In the data rows, the value 128 means zero.
Some points, each followed by its number:
[178  94 175  43 100 150 133 101 148 171 143 122] 0
[170 153 125  85 139 134  86 152 146 144 136 129] 1
[111  97 111 156 146 123 134 134 114 110 118 104] 2
[144 133 120 117 137 129 106 141 132 133 131 120] 3
[255 198 144   1 169 136   6 199 188 170 154 132] 4
[132 126 160 120 121 119 139 121 137 143 143 146] 5
[130 107 144 131 115 137 185 144 137 150 144 110] 6
[116 158 103 124 111 151 130 108 110 118 111 118] 7
[107 132 108 154 122 131 136 116 115 106 110 124] 8
[152 129 138 100 129 128 104 127 139 134 129 135] 9
[150 110 142  90 118 140 132 119 132 146 122 121] 10
[125 125 148 128 117 108 149 137 136 158 152 129] 11
[122 118 159 131 114 116 165 119 137 138 141 144] 12
[131 120 137 132 135 125 161 143 133 150 143 119] 13
[145 141 134 124 141 114 106 150 144 130 136 135] 14
[121 118 121 146 143 122 136 143 123 124 137 125] 15
[115 108 132 174 136 106 145 145 137 109 114 120] 16
[106 118 106 129 119 157 172 108 111 132 120 107] 17
[121 124 118 139 142 126 117 131 123 117 130 133] 18
[154 156 116  84 126 162  97 128 121 139 129 124] 19
[159 102 146  81 113 135 123 115 147 143 135 129] 20
[147 131 126 104 124 138 105 124 126 128 134 141] 21
[120 117 127 137 133 125 155 140 127 138 138 117] 22
[115 115 108 127 116 157 158 110 110 130 122 122] 23
[142 162  78 110 148 151  71 141 111 114 121 120] 24
New points follow, each followed by the numbers of its three nearest points above by angle, nearest first.
[147 191  70 129 161 127   0 122 126  81  90 143] 24 3 18
[133 130 133 125 138 127 142 146 137 142 147 132] 13 11 22
[ 63 239  67 108  63 181 163  34  74 110  76  95] 7 17 8
[123 130 128 139 131 129 117 130 121 125 127 131] 18 8 24
[147 147 109  98 133 152 103 131 126 137 131 130] 19 1 21
[ 94 184  58 127  97 179 142  87  89 110 104 117] 7 8 23
[116 165 106 123 110 146 132 105 113 125 113 117] 7 8 17
[116 117 121 151 151 123 134 142 116 122 137 119] 15 2 18
[113 159 108 125 114 144 139 108 112 129 115 115] 7 17 23
[119 116 170 139 117 107 161 121 141 140 142 149] 12 5 11
[129 128 138 140 143 110 121 143 135 128 134 137] 14 15 16
[136 134 133 131 138 129 148 151 129 138 142 120] 13 22 6
[120 118 134 135 121 130 133 114 121 130 140 140] 12 5 23
[115  93 144 154 138 100 138 128 142 115 115 125] 16 2 15
[108 120 105 166 183 127 130 171 100 116 150 104] 15 2 18
[140 128 123  96 122 141 116 118 122 144 156 146] 21 19 0
